Each path below is one point turned by a fixed rotation once a step. After each direction that follows a path, write how fast that rotation turns it, in degrees per step (0 if it stays still).
Each turn is a multiple of 5 degrees from 10 to 175, or 0.
Each row of a path follows its step; steps can be skipped.
path 1
step 0: [-16.2  -3.8  -7.1 -16.5   9.3  42.0 -12.5   8.3   9.5  -8.9   9.3 -15.5
  11.1   5.0  17.7  -0.5   3.2 -23.8   4.4   8.2   4.2   2.9  21.6 -10.1
  -3.9  16.1   9.9]
step 1: [ 39.0   5.6   6.3 -10.7  11.2  25.2   5.6   7.2  22.4  -2.9   5.4   6.1
  10.0   7.2  11.2   6.9  -1.9 -18.4  -4.2  -4.4  16.0  -2.3  -2.4 -30.2
   5.9  14.6  -2.3]
step 2: [ 11.4   1.0  -9.9  -1.5   2.7  19.9  12.0   9.3  11.0 -22.3  10.4  -5.2
  -6.9 -25.3  24.6  -5.9   2.2  -8.2   9.8  -2.4 -24.4   2.6  15.1 -22.8
  19.3  17.0  11.7]
step 3: [ -8.3  19.7   3.7 -15.1  -0.6   7.1  -3.5   5.5  20.8  -9.1  22.8  -6.8
   2.0  11.3  16.9 -13.5 -14.2   0.3   0.7   1.3  20.0 -10.4   5.8 -18.6
  29.1  25.4  12.1]
step 4: [ 17.3  29.3   7.5  -0.8  -3.2  13.2  -5.9  -1.6  33.5 -32.3  27.5 -10.7
  -3.7  -2.3   7.7   1.2   9.1 -14.3  -5.2  -8.8  -7.9   2.4   5.0  -0.1
   0.9   5.7 -13.7]
step 5: [-10.3  16.0  23.3 -14.6   5.3  35.1   1.2  11.1   5.0 -10.5  -1.7 -23.4
  12.1   3.0  22.2 -15.7  -9.1  -5.2   4.5   1.8 -13.3   3.5  22.9  -6.6
   0.8  15.8 -10.9]
step 6: [ 31.5   3.2  -0.4 -19.8   1.4  15.6   6.7  18.3  23.8 -27.3   0.2   2.9
  17.3  20.7   5.3   5.6 -13.5   3.4   6.7   1.2  13.1   2.2  16.8   0.5
   6.3  18.6  -7.7]
step 7: [ 23.9   4.2 -12.0 -15.5  -2.7  15.9  -5.6  10.4  -3.1 -29.8  -0.4 -24.6
 -13.3  -6.5  29.2   4.4  -4.7  -4.7 -16.4   5.1 -18.2  -7.0  12.1 -11.5
  10.6   7.9   0.3]
step 8: [  9.2  10.6   2.7 -24.1   1.8  19.1 -10.9  -3.4  22.9 -10.0   0.7 -20.5
  -2.3  13.7  24.0 -14.7 -12.2  -0.3  22.3   4.3  10.5 -15.4  -2.9  -6.4
   8.3   5.3  26.0]
step 9: [ 16.0  32.9   3.1 -17.6  20.7  11.6   5.2  -0.8  21.4 -32.7   8.4   3.4
 -16.5  11.3   8.8   6.4  14.7  -4.8  -4.1   8.7  -6.2   7.0   0.8 -13.3
  -8.4   8.5   9.7]
step 10: [ 10.5  13.3  30.2 -22.2  13.7  -0.8   3.9   8.3   2.3  -9.8  -2.7  -6.5
  -6.0   0.7  35.3 -24.3   4.8  -9.4  10.1  -7.0 -15.0  -5.5  17.3 -11.0
  13.2   6.3  -8.0]
Speeds:
[-12.5   2.2  -8.0   0.9   4.9   5.1   1.3   2.2  -6.9  -8.0   0.4  -1.3
  -5.6  -4.4  -1.9   5.5   4.6   0.3  -9.9   7.9  -8.6   5.6   5.9  -1.6
  -3.4   2.7   3.0] -> 155
[  5.5   6.0   4.2  -1.1  -3.5  -0.8   8.8  -4.2  -6.9 -12.9   2.7  -8.3
   3.8   3.4  -1.7  -3.6  -8.3   6.7   2.1  10.8  -2.5  -5.8  -2.9   3.3
  -2.9  -1.7  -1.0] -> 20
[  4.4  -0.8   8.3   1.7   9.4   2.9   8.3   2.3   0.6   1.4  -9.3   9.8
   3.6  -3.3  -2.1  -2.5  -0.3   4.6   5.1   3.5  -2.8   5.3   6.0 -10.5
  -7.9   1.4  -6.8] -> 85
[ -7.4   6.0   9.1  -0.4  -1.9  -7.5  -2.5   0.3  -1.0  -3.1   1.8  -1.1
  10.9   5.7  -0.6  -3.7   9.3  -5.1  -1.1  -2.1  -0.9   6.9   8.0   8.9
  -0.2   0.9 -10.0] -> 60
[ -9.2  -3.3   2.9   6.1  10.0   1.6  10.8   1.6   3.2  -6.6   7.1  -0.5
   3.9  -5.1  -1.4  -1.5  -2.2   1.6  -4.1 -12.1   2.8  -6.0  -5.4  -1.2
   6.6  -3.8  -3.7] -> 40
[ 15.3   4.3   1.6   3.8  -1.8  -4.8   0.7  -1.1  -1.9  -2.7   2.3   0.4
  -6.7  -4.0   1.3   6.4   5.8  -4.5 -12.3  -4.8  -5.8   0.6  -4.8  -2.9
  -1.9  -3.7 -10.1] -> 135
[  2.4   1.7   1.3   7.1   5.0  -3.3  -1.8  -7.1  -1.2  -4.8  -1.9   2.4
  -6.4   1.8  -3.6 -14.0  -6.3  -8.5  -2.0   0.6   0.8  13.0  -3.5  -0.9
   7.1   2.1   6.2] -> 55
path 2
step 0: [-17.6   0.2  21.5 -13.3  28.3  14.7  -5.7 -25.8  23.4  35.5 -15.7   1.5
  -2.5 -14.3  22.4  -6.4   8.3  12.2  -8.9  -9.1   7.7  -4.4  -3.2 -29.8
   3.3  -7.6   6.6]
step 1: [ 11.6  -9.5 -13.6   1.9  31.6   6.5  21.8 -10.1  29.2  -4.9  -8.3 -15.5
  -5.6  23.3  18.9  -2.7 -31.6   4.7   3.2  31.6  19.1   7.5  11.5 -11.3
  -2.3  -6.2  -2.1]
step 2: [-34.7  -3.2   2.3  25.4  18.3 -14.3   4.0 -24.8  35.4  17.7  -7.5   3.2
   3.0  -5.9  31.3  -0.2   3.9   1.0 -22.1 -14.1   1.4   5.8   7.8  17.6
   0.5   7.1  -7.6]
step 3: [ 17.2  -8.4 -14.3  14.1  38.2   4.2  19.1 -15.4  -1.4  10.4   6.0  -0.4
 -27.5  -2.4  23.1  19.5   2.0   8.6  21.3  27.1  -3.6  -7.1  10.6   9.3
   6.3  25.2  -8.5]
step 4: [-16.2 -11.1 -10.2   0.0   3.3 -10.7   2.0  -4.2  28.6  15.3  35.1  19.6
 -13.3  10.8  15.1  30.9   7.7  14.1 -18.5 -13.1  -1.7  -7.2  20.6   4.9
 -14.5 -12.4 -24.3]
step 5: [  1.6  12.2 -14.1  -7.1   5.2  16.6   6.7  -2.3  24.6  14.9   4.8  30.9
 -31.0 -10.1  19.1 -10.9  12.2  16.5  27.3  19.2 -20.7   2.0  -7.3 -16.6
  -3.8  17.8  -9.6]
step 6: [ -1.4 -16.0 -15.4 -26.0  -7.2  -7.0  18.8 -13.8  31.5  -7.0  12.2  22.8
  34.2  16.9   7.7  22.8   2.4  22.9  -0.2  12.1  -6.2   9.6  12.0 -10.2
   8.3  -0.5 -14.7]
step 7: [-20.2  -1.8 -20.0   4.0  -8.6 -16.9   8.7  -1.8  11.2   6.8 -16.9   7.0
  -6.7 -21.0  36.4  -3.2  18.0  12.0  13.2  21.2 -32.6  21.0  -4.5  -9.3
  -7.2 -16.7  16.5]
step 8: [ 15.5  -1.8 -21.7  -0.9  10.7  -8.2   4.4 -34.2  19.7   9.7  10.3  -7.5
  13.2   7.1 -11.6  38.7  17.2  15.9  18.0   6.6   2.1  21.1  -6.0  -8.1
  21.9  -7.0  20.6]
step 9: [-26.0 -13.5 -19.5  -4.4  12.2   5.8   7.6 -13.6   6.7   3.0 -14.9 -10.8
 -21.5 -16.4  11.8  13.6  11.8  19.5 -11.8  -3.9 -11.0 -16.1  -5.9 -27.1
  -2.4 -43.7   3.7]
step 10: [ -3.6  -1.2 -21.4   9.3  18.3   6.4  24.6 -34.1  27.1  15.0   2.8  -2.4
 -15.1  19.9 -27.6 -11.6 -10.3   4.1  21.8   0.0   7.2  23.2  -9.9 -17.1
  -8.8  -6.8   5.2]
Speeds:
[ -2.2   7.3  -3.5   4.5  -1.0  -3.5  -1.7  11.5  -0.4   4.1   5.2   7.5
   0.9   7.6   3.0   4.3  -0.9   1.5  -0.4   2.6 -10.7  -6.4   5.5   0.4
   3.6  11.6  -7.9] -> 35
[ -0.1  -1.2  -3.5  -0.4  -3.5   0.7   2.7  -5.6  -7.9   2.9  -1.8  -1.7
  -1.7   4.2 -12.5  -0.6  -6.6  -3.9  -7.9  -2.6 -16.9   2.3  -5.8  -4.7
   4.3  -2.7   3.8] -> 20
[ 3.6 -5.3 -4.5 -1.9  1.0 -5.6 -0.6 -1.6  2.4 -8.9 14.1 -3.7  0.1 11.6
 -2.5  2.4 -6.7  1.2  3.5 -1.4  6.8  4.7 -3.5 -3.2  3.0  8.9  6.9] -> 160
[-2.0 -8.3  0.2  1.4 -0.9  0.1 -4.9 -3.0  4.3 12.9 -2.9  5.9 12.9  4.9
 -9.4  5.8  1.8 -1.9  0.6 -7.2  4.0  1.0  4.1  2.0 -8.1  3.7  1.9] -> 170
[ -4.6  -0.2   3.2   1.3  -9.8  -0.3   2.4  -0.8   6.9  -1.1   5.5  -9.1
   6.4  -4.0   5.3   9.2  -4.5  -2.5  -5.4  -0.8  -1.6  -9.2 -12.5  -0.3
  -6.6  -0.6  -4.9] -> 155
[10.4 -7.5  3.0 -9.2 -8.0 -1.8 -1.3 -0.6  0.6 -1.9  2.7 15.7 -4.4 -1.8
  3.2  0.6  1.3  2.0 -2.0  1.9 -4.6  1.9 -7.1 10.7 -3.0  0.2  0.0] -> 40
path 3
step 0: [  6.4 -10.5  -9.4   4.9   4.1 -31.4 -25.3   2.5  -2.2  19.7   7.0  -9.6
 -19.5 -26.3   3.6  -0.2 -13.5   8.1 -17.4   2.9  14.8 -12.9  -4.1 -21.7
 -11.6  20.7   4.2]
step 1: [  2.9 -16.7  24.8  17.4   2.5  -0.5   7.4 -30.5  11.1   5.8  13.9  30.2
   2.3  13.8  -1.9 -14.6  -5.6  13.4   5.9   6.9 -26.7   1.1  -7.9 -18.6
  -5.3   2.8 -13.6]
step 2: [ 11.9   3.2 -38.3  27.0 -15.4 -18.7   8.1  22.2  -9.6  18.1  13.7  21.5
   2.5 -10.9  -0.9  -5.2  -9.8   1.1  -4.7  -6.8  -5.8   5.0  -8.8   5.3
  -1.1   1.3  22.5]
step 3: [  5.1   4.2  24.0   4.2  -8.4 -14.2   1.7 -15.9 -14.4  15.3  25.7  12.8
 -10.5  21.6   5.8   1.4  25.3  12.4  -0.4   8.5  15.4 -21.0   1.8  18.4
  11.6  13.9 -14.9]
step 4: [  6.9  -5.6 -27.9  -5.2  -7.3  21.0  -0.6  -7.8   1.2  -7.5  -0.4  15.7
  11.5   3.8  -5.0 -27.4  -8.2  14.2  10.3  -2.7 -17.4  -7.3   5.9  35.4
  20.7 -10.4  17.2]
step 5: [ 22.6  37.3   8.7 -12.7 -12.5   5.3 -15.2  21.2  -9.0  -1.8  11.9   1.8
   6.2  -0.5  13.6  11.6  -5.5 -14.8  -5.4   4.2  18.8 -27.5  -5.9  17.8
  -8.1   3.1  -9.1]
step 6: [  2.8 -12.3  -2.2 -22.6  21.2  14.0  -7.3 -24.8   1.5  -6.2   8.7 -24.0
   7.3  -0.4  -2.8  10.8  -9.4  41.6  10.6   8.7  -0.4 -17.2  -3.8   9.7
   2.4 -16.6   0.1]
step 7: [ 12.9  11.2   4.1   3.7  12.2  10.5  -5.6  18.7  -3.7  -6.0  -8.1  14.8
  28.5 -13.8   1.1 -16.5 -23.8 -17.0  -0.3  23.4   8.4   1.1   8.3 -13.7
 -12.3 -31.9  -5.1]
step 8: [ -7.4  14.5  11.0  13.9  25.1  -1.7  -1.8   3.5  -1.2   4.6  25.8 -23.7
  -9.2  -4.4  27.6  16.6  -6.7  27.4   1.0  -4.2  14.1  10.7   4.3 -12.8
 -15.9   1.8  15.8]
step 9: [-34.8 -19.2  10.0  13.6  12.7  -0.1   2.5   1.8   7.4   9.6   7.9   5.6
  16.3  -3.3 -19.7 -16.9 -14.5   0.6  -9.7  36.3  -6.3   2.1  21.1  -3.7
  11.3  -0.5  -6.2]
step 10: [ -1.7   3.7   0.9  10.1   3.8  -0.4  -0.2  13.8   5.5 -14.9  17.0  15.2
  -1.0  -5.9  29.0 -23.5  -9.6  -9.8  -2.6  -8.4  17.0  18.5 -19.5 -10.2
   5.2  29.1  26.2]
Speeds:
[ -3.4  -5.2   0.3   7.2  11.5  -8.8   2.7   2.1   2.2  -5.2   3.9   3.7
  -4.9   1.3  -0.1  -1.6  -7.0  -0.2 -12.3   0.9  -5.1   4.8   3.3 -10.4
  -2.3   7.5  -0.6] -> 40
[-4.3 -1.7 -5.0  5.0  0.7  0.6 -1.4  5.5  5.2 -8.5  1.4  5.4  7.4  1.4
 10.6 -8.9  2.5 -8.1  5.3 -9.1 -5.8 -4.5 -4.1 -2.6 -2.1 -9.0 -2.1] -> 130
[-3.5  3.6  2.1 -7.1 10.2 -1.0  0.0  4.0  3.8 -3.4 10.2  0.1  8.9  4.5
 -0.9 -2.8 -1.0  1.9 -2.6  6.9  6.9  6.4 -0.7 12.1 -7.2 -4.8  4.8] -> 20
[-12.7   4.8  -3.0   6.1   3.6   9.7   1.4   1.1   1.7   1.9  -6.1   6.6
  -6.0  -0.1   4.1  -3.1   6.0   1.3  -3.7  -0.7   6.5  -5.2  11.1   7.1
   1.1   6.2   2.7] -> 65
[-1.6  1.0  5.3  6.2  1.8 -5.4  5.2  5.6 -7.9  1.6  6.7 -6.8 -4.7 -1.1
  2.0 -5.7 -1.2 -4.5 10.1 -0.4 -3.9  7.3  7.3  7.6 12.1 -0.7 -1.6] -> 60
[ -7.8   1.2  -1.0  -0.4  -2.7 -10.1  -1.6 -15.8   5.3  -3.4   6.8  -7.1
  -2.9  -4.9   6.6   3.3   7.0   0.7  -3.1   5.2  -1.7  -5.1   3.2   2.1
   0.5  -5.0  -5.2] -> 135
